One turn or mirror swaps these rows in pairs. Which row does each one swap with?
The rows were stretched afterwards, more along some directions than others.
ritof: [ 0.50  2.68 -0.96  0.59  0.49  0.76 -1.60 -0.89  1.44  0.92  0.29 -0.30
  2.13 -0.59  1.58  0.98  0.90 -1.36 -1.23  0.50]
Nif: [-0.47 -0.31 -0.72 -0.91 -0.66 -0.07  0.42 -0.85  0.01 -0.23 -0.22  0.00
  0.95 -0.38 -1.49 -0.68 -1.51 -1.26 -1.13 -1.11]
Vifak: [-1.76 -0.14 -0.34  0.08  0.74  1.05 -2.47  0.59 -0.89  0.98  2.18 -0.77
 -1.92  0.21 -1.23  1.76  0.56  1.02  0.88  0.84]
Nuvup: [ 0.17  1.66 -0.06 -0.62 -0.04  0.76 -0.46  1.09  0.14  0.82 -0.53 -1.82
 -0.53 -0.61  0.22  0.36 -0.55  0.98 -1.42 -0.29]
zap: [ 0.21  2.44  0.26  0.52  1.43  0.46 -1.49 -1.24 -1.07  1.65  0.86 -0.01
  2.16  0.00  1.47  1.14  0.20 -2.32 -0.69  1.40]
Mufol: [-1.83  0.09 -0.70  0.28  0.13  1.73  0.37  0.08 -0.47  0.05  1.00  0.72
 -0.11 -1.05 -2.08 -0.56 -1.74 -0.98 -0.50 -0.03]
lidur: [-2.32  1.69 -0.45  0.26  0.23  2.89 -0.45  0.51 -0.66  1.64  1.46  0.54
  0.79 -1.68 -1.76  1.11 -0.07 -1.64 -0.81  0.02]
siki: [-2.14  1.56 -0.63 -0.54 -1.25  0.79 -2.12 -1.32 -0.85  0.90  0.70 -0.33
 -0.30  0.23 -0.54  1.65  1.55 -1.23  0.61  0.53]
niz: [ 0.01  2.03  0.27  0.53 -1.26  0.38  0.49 -0.17 -0.63  0.27 -0.71 -0.04
 -1.28  0.28  0.17 -1.24 -1.01  1.79 -0.99 -0.54]
zil: [-0.82 -1.03 -1.28  0.50  1.60  0.05 -2.16  2.19 -1.55 -0.16  0.75  0.97
 -1.33  0.89 -1.13  2.96 -0.63 -0.92  0.67  0.12]
Kizuv: [ 0.70  3.02 -0.39  0.29  1.66  0.61 -1.90 -0.58 -0.51  1.42  0.32 -0.04
  1.94 -0.18  1.39  1.30  0.21 -1.86 -1.15  1.07]
vuko: [-0.86  2.26  1.01  0.13 -1.40  0.71  0.44 -2.56  0.55  1.35 -0.14 -0.67
 -1.15  1.63 -0.56 -2.70 -0.16 -0.08 -0.25  0.22]
tumoz: [-1.45  1.91  0.80 -0.11 -1.60  1.15 -0.02 -2.61  0.67  1.54  0.79 -0.29
 -1.07  1.25 -0.87 -2.52  0.61 -0.67 -0.02  0.06]
Nakes: [-1.97 -0.34  1.16 -1.25  0.58  1.20  0.16 -2.39 -0.60  0.70  0.84  0.85
  0.28  1.09 -2.63 -1.02  0.43 -3.86  1.38  1.29]
sis: [-1.26 -0.32 -0.03 -0.51  0.98  0.71 -2.40  0.25 -0.40  1.50  2.61 -1.36
 -1.74  0.36 -1.22  1.51  0.58  1.63  0.42  0.66]
geku: [ 0.22  1.08 -0.57 -0.53  0.35  0.09 -1.04 -0.49 -0.21  1.42  0.80  0.44
  1.75 -0.50  1.07  2.49  1.65 -2.28 -1.16 -0.08]
kes: [-2.12 -1.62  0.59 -1.65  2.25  0.38 -2.93 -0.32  0.03  1.97  2.77 -0.89
  0.23  0.21 -1.26  0.83 -0.05 -0.37  0.81  0.36]
bab: [ 0.25  1.79 -0.22 -0.33  0.39  0.56 -0.38  0.94 -0.13  0.82 -0.50 -1.77
 -0.27 -0.49  0.13  0.79 -0.67  0.96 -1.43  0.06]
dofe: [-0.30 -0.76 -1.36  0.66  1.83 -0.22 -1.63  2.37 -1.40 -0.05  0.65  0.62
 -1.53  0.98 -1.11  2.90 -0.85 -0.55  0.17  0.13]
Kozi: [-1.49  1.36 -0.42  0.06 -1.07  1.57 -1.55 -1.34  2.20  0.98  1.20 -0.58
  0.28  0.60 -0.69 -0.22  1.12 -0.25 -0.57  0.07]
zikor: [-1.39  2.76  0.27 -0.74 -0.06  1.48  0.32 -1.12  0.81  2.23  0.38 -1.09
 -1.29  1.05 -1.29 -2.67 -0.34 -1.00 -0.02  0.89]
tefa: [-3.47  1.41  0.24 -1.11  0.68  1.44 -0.91 -2.29  0.72  2.31  1.99 -0.79
  2.09  0.18  0.39 -0.55  1.48 -3.97  0.45  0.55]
pefep: [-2.34 -1.79  0.84 -1.51  2.10  0.38 -2.88 -0.49 -0.27  1.81  2.78 -0.74
 -0.06  0.54 -1.16  0.75  0.10 -0.56  1.27  0.64]
Rete: [-1.21  1.37 -0.49 -0.14 -0.41  1.63 -1.66 -1.25  2.16  1.37  1.26 -0.90
  0.83  0.40 -0.77  0.21  1.16 -0.67 -0.97  0.14]
Parov: [-0.81 -1.20 -1.34  0.75  0.91  0.01 -1.21  2.32 -1.28 -0.55  0.38  1.48
 -1.41  0.51 -1.00  2.83 -0.94 -0.77  0.51 -0.24]
feruz: [-2.31 -1.43  0.78 -1.60  1.46  0.36 -2.89 -1.02  0.03  2.06  3.07 -1.08
  0.01  0.09 -0.94  0.74  0.49  0.07  1.05  0.52]
Bivaz: [-3.87 -1.35  0.65 -1.63 -1.79  1.20 -1.63 -1.39  0.35  2.14  2.85 -1.06
  1.47 -1.46 -0.81  0.37 -0.10 -1.10  0.50 -0.21]
fone: [-1.37  0.36 -0.03  0.41 -1.00  0.85 -0.12 -0.88  0.48 -0.72  0.73  0.19
 -0.64 -0.48  0.52 -0.73  0.73 -2.18  1.08  1.14]
tov: [-1.52  1.18  0.63 -0.31 -1.39  0.97 -0.30 -2.55  1.08  1.27  1.21 -0.30
 -0.91  1.34 -1.27 -2.15  0.80 -0.70  0.33  0.29]
Kofan: [-2.28 -0.54 -0.31 -1.89 -2.40  0.49 -1.23 -1.63  1.26 -0.21  0.49  0.17
  0.63 -1.76  0.64 -1.55  0.65 -1.36  0.93 -0.71]
nuva: [-1.71 -2.28 -0.95  0.10  0.72  0.66 -0.99  2.16 -0.76 -0.49  1.00  2.21
 -0.12 -0.81 -0.90  2.52 -1.40 -0.33  0.24 -0.97]
nere: [-2.44 -2.39 -0.68 -0.08  0.39  0.67 -0.98  1.58 -0.94 -0.51  0.96  2.25
 -0.30 -0.85 -0.79  1.71 -1.35 -0.31  0.82 -0.84]
los: [ 1.38  0.36 -1.31 -0.59  0.88 -1.09  0.75 -0.69  0.16  0.93  0.65  0.12
 -0.23  0.51  0.40  0.89  0.96 -0.76 -1.49  0.38]
zopo: [-0.19  1.90 -0.50 -0.24  0.17  0.83 -0.89 -0.51 -0.51  1.85  0.71  0.44
  1.49 -0.67  0.84  2.11  1.57 -2.60 -1.38 -0.19]
rosem: [-0.64  2.12 -0.95 -0.34  0.48  1.17 -0.71 -0.58 -0.78  2.26  0.80  0.20
  1.54 -0.89 -0.12  2.32  1.19 -2.91 -1.45  0.06]
ritol: [ 1.06  0.15 -1.30 -0.91  0.98 -0.97  0.38 -0.75  0.22  1.00  1.08  0.45
  0.23 -0.03  0.64  1.29  1.40 -1.16 -1.19  0.45]
vun: [-1.78 -2.01 -1.26  0.02  0.91  0.42 -1.56  2.74 -1.12 -0.36  0.99  1.64
 -0.29 -0.41 -1.25  3.34 -1.18  0.09  0.15 -0.90]
gepob: [ 0.10  1.26  0.52 -1.01  0.91  0.71  0.16 -0.21  0.52  1.42  0.35 -2.61
  0.32  0.20 -1.08  0.25  0.22 -1.48 -1.25  0.56]
vud: [ 0.04  1.84 -0.83 -0.84 -0.05 -0.21  1.66 -1.53  1.31  1.83  0.64 -0.92
 -1.13  0.47 -0.05 -2.08  0.58 -0.59 -0.61  0.65]
Kurop: [-1.99  0.15 -0.91  0.12  0.06  1.59  0.63  0.07 -0.41  0.14  0.69  0.66
 -0.22 -0.97 -2.47 -0.65 -2.00 -0.72 -0.41 -0.08]
zak: [-1.49 -0.06 -0.16  0.12  0.92  0.97 -2.01  0.65 -0.65  0.69  2.05 -0.80
 -1.90  0.41 -1.21  1.53  0.61  1.17  0.69  0.72]
dalip: [-1.27  2.64  0.55 -0.80 -0.76  1.56 -0.26 -1.06  0.66  1.89 -0.30 -0.91
 -1.19  0.97 -1.29 -2.65 -0.31 -1.20  0.44  0.60]
neba: [-2.53 -2.37 -1.16 -0.42  0.36  0.69 -0.75  1.78 -0.88 -0.46  1.16  2.26
 -0.11 -1.14 -1.18  2.01 -1.12 -0.32  0.44 -1.30]
lezo: [ 1.35 -0.41  0.91  0.47 -0.28 -0.26 -1.41  0.13 -0.52 -1.55 -1.02  0.70
 -1.18  0.36  0.12 -0.22 -0.95 -0.78  1.26  1.10]
tepur: [-3.31 -0.89  0.78 -0.89 -0.74  0.87  0.21 -2.03 -0.34  0.05  0.69  1.84
 -0.03  0.25 -1.37 -1.19 -0.21 -2.55  1.74  0.43]
nibev: [ 0.74  2.26 -1.04 -0.70  0.77 -0.40 -0.56 -1.13 -0.40 -0.13 -1.16  0.21
 -1.48  1.44  0.11 -1.33  1.11 -2.80  0.90  0.82]
bodiv: [-1.45  1.35 -0.15 -0.83 -1.62  0.25 -1.57 -1.59 -0.82  1.00  0.08 -0.79
  0.97  1.07 -0.33  1.54  1.03 -1.26 -0.41 -0.25]
labam: [-1.66 -1.23  0.30 -0.55  1.79  0.61 -2.44  0.25 -0.62  0.94  2.70 -0.56
 -1.34  0.60 -1.94  1.21  0.03  1.05  1.00  0.93]

nibev swaps with tefa
Vifak swaps with nere
Kozi swaps with ritol
feruz swaps with Parov
tov swaps with geku
bab swaps with Kurop
los swaps with Rete
tumoz swaps with zopo
Kofan swaps with fone
lidur swaps with niz

One turn or mirror swaps these rows in pairs. Which row does each one swap with?
The rows were stretched afterwards, more along some directions than others.
Sem: [ 0.31 -0.67 -0.31 -0.41 -0.39 -0.20 -0.30 -0.68  0.78  1.10  0.70 -0.55
 -0.86  0.46 -1.17 -0.63  1.52  0.73]
far: [ 0.71 -1.82 -2.06  0.94  0.37 -0.37  0.79  0.55  0.69  0.12  0.40 -0.11
  1.17 -1.49 -1.59 -1.13 -1.10 -0.26]
ridab: [-0.75  0.84  0.87  0.43 -0.95 -0.59 -1.11 -0.58 -0.11 -0.09  0.14  2.14
 -0.93  1.24  1.75 -0.77 -0.38  0.85]
fav: [ 1.41 -0.70 -1.36 -0.83 -0.48 -0.53  0.14  0.55  1.35  0.21  0.77 -0.73
  0.71  0.25 -1.10 -1.05 -0.23  0.07]
vodu: [ 1.47 -0.76 -2.68 -0.73 -1.04 -1.14  0.00  1.45  0.74  0.08  1.07 -0.45
 -0.02  0.14 -0.82 -1.80  0.16 -0.10]
Fal: [-1.23  1.15  1.35  0.26 -0.59 -0.48 -2.09 -1.56  0.31  1.08 -1.01  1.73
 -1.24  1.12  1.69  0.30 -0.75  0.39]
gemaz: [ 1.13 -0.95 -1.01 -0.64 -0.88 -0.56 -0.22  0.16  1.46  0.78  0.42 -1.00
 -0.47  0.76 -1.58 -1.42  0.88  0.46]
rila: [-1.70  0.20  0.04  0.86  0.07 -0.17 -0.87 -1.09  0.03  0.83 -0.90  1.22
  0.25 -0.75  0.39  0.97 -0.48 -0.61]
katis: [-1.85  1.51 -0.17 -0.01  0.49 -1.40 -0.26 -1.89 -0.20 -0.44 -0.83  2.56
  0.09  0.32 -1.41  0.34 -0.13 -1.05]
zizon: [-1.10 -0.84  0.14  0.12 -0.45 -0.01 -1.17 -0.38  0.48  1.34 -0.22 -0.21
 -0.64 -0.70  0.38  0.64 -0.23  1.45]
bot: [ 1.65 -1.03 -1.55 -0.11 -0.32 -0.37  0.32  0.59  1.26  0.28  0.90 -0.45
  0.07  0.11 -1.62 -1.29  0.46  0.12]
Sema: [-0.05 -0.72 -0.24  2.11  1.48 -0.34 -0.36 -1.04 -0.04  0.01  0.31  1.31
 -0.68 -0.39 -0.27 -1.74 -0.36 -0.95]
dami: [-1.21  0.25 -0.29 -1.57 -0.85 -0.26 -0.99 -0.88  0.39  1.16  0.68  0.15
 -0.59 -0.09 -0.16  1.17  1.14  0.28]
berov: [-2.18  0.63  0.55  1.10  0.15 -0.70  0.33 -2.22  0.29 -0.38 -0.54  2.42
  0.33  0.42 -1.33  0.10  0.69 -0.65]
ranu: [-0.48  1.26 -1.06 -1.45  0.01  0.25  0.02 -0.14 -0.28  0.81  1.68  1.36
  0.86 -0.69  0.99  1.48 -0.23 -0.60]
vapep: [-0.21 -0.10  0.30 -1.29 -0.71 -0.13 -0.88 -0.85  0.53  1.07  0.62 -0.05
 -1.31  0.28 -0.24  0.43  1.21  0.62]
zenuz: [ 0.28 -0.76 -0.84  2.02  1.47 -0.60 -0.65 -1.07 -0.91  0.68  0.19  0.82
 -0.99 -0.44  0.61 -2.48 -0.20 -0.17]
levul: [-1.52  0.06  0.74  0.74 -0.06  0.11 -1.22 -0.83  0.14  0.55 -0.60  1.36
  0.40 -0.83  0.86  0.69 -1.28 -0.35]
tenas: [-0.44 -0.43 -0.24  2.68  1.69 -0.21 -0.03 -1.35 -0.07  0.33  0.03  1.31
 -0.15 -0.40 -0.62 -1.25 -0.09 -0.79]
vaz: [-0.60 -0.90  0.40  0.43 -0.12  0.66 -0.88 -0.49  0.32  1.46  0.34  0.15
 -0.75 -0.79  0.71  0.75 -0.50  1.03]
Kago: [-0.44  0.92 -0.10 -0.52  0.49  0.89  0.07 -0.67  0.14  1.17  1.59  0.98
  0.11 -0.36  0.80  1.75  0.20 -0.39]
lis: [-1.65  0.54 -0.11  0.57  0.06 -0.09 -1.17 -0.89 -0.03  0.77 -0.76  1.37
  0.18 -0.77  1.01  0.87 -1.06 -0.48]
dabag: [ 0.89  0.02 -2.45 -0.93 -0.62 -1.04  0.36  0.86  0.80  0.17  0.98 -0.23
  0.64  0.14 -1.21 -0.92  0.36 -0.44]
lagor: [ 0.65 -2.02 -1.06  1.70  0.41 -0.77 -0.77 -0.27 -0.27  0.62 -0.41 -0.32
 -1.57 -0.77 -0.53 -2.95  0.26  0.53]
rero: [-1.79  0.12 -0.59 -0.90 -1.32 -1.15 -0.83 -0.53  1.20  0.57 -0.87  0.32
  0.47 -0.03 -0.93  1.05 -0.42  0.43]
fif: [-0.45 -0.68 -0.83  0.24 -0.88 -1.04 -0.64 -0.01  0.27  1.09  0.35 -0.05
 -1.48  0.21 -0.18 -1.15  0.82  1.43]
vizeg: [-0.09 -0.54  0.13  0.44  0.28  1.15 -0.28 -0.39  0.41  1.39  0.98  0.02
 -0.23 -0.93  0.94  1.28 -0.45  0.50]
Govev: [ 1.19 -0.21 -2.50 -0.77 -0.68 -1.13  0.30  1.20  0.45 -0.19  1.09  0.24
  0.31 -0.01 -0.86 -1.30 -0.04 -0.50]
Pezun: [ 0.19 -1.44 -0.21  2.47  1.07 -0.20 -0.26 -0.88 -0.70  0.38  0.30  1.07
 -1.07 -0.35 -0.38 -2.25  0.12 -0.13]
Gavu: [-1.53 -0.10 -1.27 -1.06 -0.99 -1.68 -0.06 -0.35  0.67  0.08 -0.46  0.52
  0.79 -0.56 -1.54  0.25 -0.23 -0.01]
begob: [ 1.40 -1.79 -1.88  0.63  0.38 -0.02  0.87  0.63  0.89  0.13  0.77 -0.70
  1.07 -1.30 -1.24 -0.97 -0.89 -0.22]
faso: [ 0.50 -1.81 -0.53  2.53  0.67 -0.17 -0.39 -0.18 -0.10  0.56  0.04  0.27
 -0.92 -0.82 -0.38 -2.49 -0.05  0.13]
nufar: [-0.55  0.01 -1.11  1.43  1.31 -1.03  0.16 -1.64 -0.66  0.19 -0.06  2.00
  0.09 -0.72 -0.68 -1.40 -0.07 -1.02]
kofif: [ 0.71  0.59 -2.20 -0.80 -0.32 -0.56  0.49  0.73  0.69 -0.02  1.31  0.63
  1.22 -0.15 -0.39 -0.13 -0.28 -0.68]
fum: [-1.88  0.46  0.46  0.49  0.31  0.15 -1.58 -1.18  0.31  1.28 -0.41  0.64
  0.32 -0.42  1.31  0.82 -1.18 -0.35]
Rugan: [-1.06  0.61  1.54  0.40  0.01 -0.25 -1.86 -1.00  0.10  0.30 -0.79  1.62
 -0.53  0.27  1.58  0.50 -1.62 -0.16]
tolek: [ 0.13  1.08 -1.46 -1.34 -0.45 -0.22  0.27  0.56  0.23  0.15  1.29  1.18
  1.33 -0.26  0.43  0.88 -0.80 -0.78]
puvas: [-1.68  1.04  0.92  0.70  0.17 -0.28 -1.52 -1.64  0.47  0.76 -1.36  1.52
 -0.06  0.54  0.95  0.76 -1.37 -0.83]
Vuf: [-0.61  0.95  0.03 -1.43 -0.08  0.55 -0.43 -0.55  0.04  0.81  1.30  1.34
  0.28 -0.65  0.83  2.17 -0.07 -0.22]
nez: [ 0.36 -1.92 -2.03  1.00  0.33 -0.80  0.74  0.62  0.36  0.05 -0.04 -0.17
  0.35 -1.53 -1.86 -1.26 -0.59 -0.11]
Bino: [-1.61  0.75  0.91  0.65 -0.24 -0.05 -1.33 -1.04  0.35  0.30 -0.70  1.90
  0.78  0.34  0.95  0.93 -1.61 -0.49]
lar: [-0.90  1.35  0.66 -0.26 -0.45 -1.17 -1.84 -1.14 -0.30  0.35 -0.44  1.77
 -1.64  1.36  0.89 -0.57 -0.09  0.94]
Vus: [ 0.31 -1.57 -1.81  0.52 -0.15 -1.18 -0.07  0.29 -0.40  0.59  0.67 -0.04
 -1.37 -0.78 -0.73 -1.93  0.55  0.91]
Tomam: [-1.47  1.01  1.56  0.41 -0.10  0.01 -2.12 -1.20  0.87  0.51 -0.59  1.62
 -0.27  0.72  1.70  0.82 -1.58 -0.34]
vaf: [ 0.91 -2.03 -1.16  1.75  0.27 -0.85 -0.76  0.05 -0.52  0.64 -0.15 -0.27
 -1.38 -0.73 -0.03 -2.93  0.33  0.63]
Tam: [ 0.92 -1.85 -1.27  1.90  0.73 -0.60 -0.46  0.25  0.07  0.59  0.03 -0.49
 -0.86 -0.52 -0.34 -3.05 -0.68 -0.32]
sepa: [-1.17  0.45  0.15 -1.54 -0.91 -0.33 -1.18 -1.11  0.51  1.24  0.48  0.17
 -0.78  0.35 -0.16  1.08  1.28  0.61]
Tefe: [-0.56  0.45 -0.23 -1.86 -0.85 -0.39 -1.00 -0.52  0.20  1.16  0.79 -0.01
 -0.88  0.18  0.16  0.76  1.07  0.51]

tenas swaps with Rugan
kofif swaps with vapep
rero swaps with Vus
zenuz swaps with puvas
faso swaps with levul
lis swaps with lagor
Sema swaps with Tomam
fav swaps with Kago
tolek swaps with Sem
berov swaps with ridab

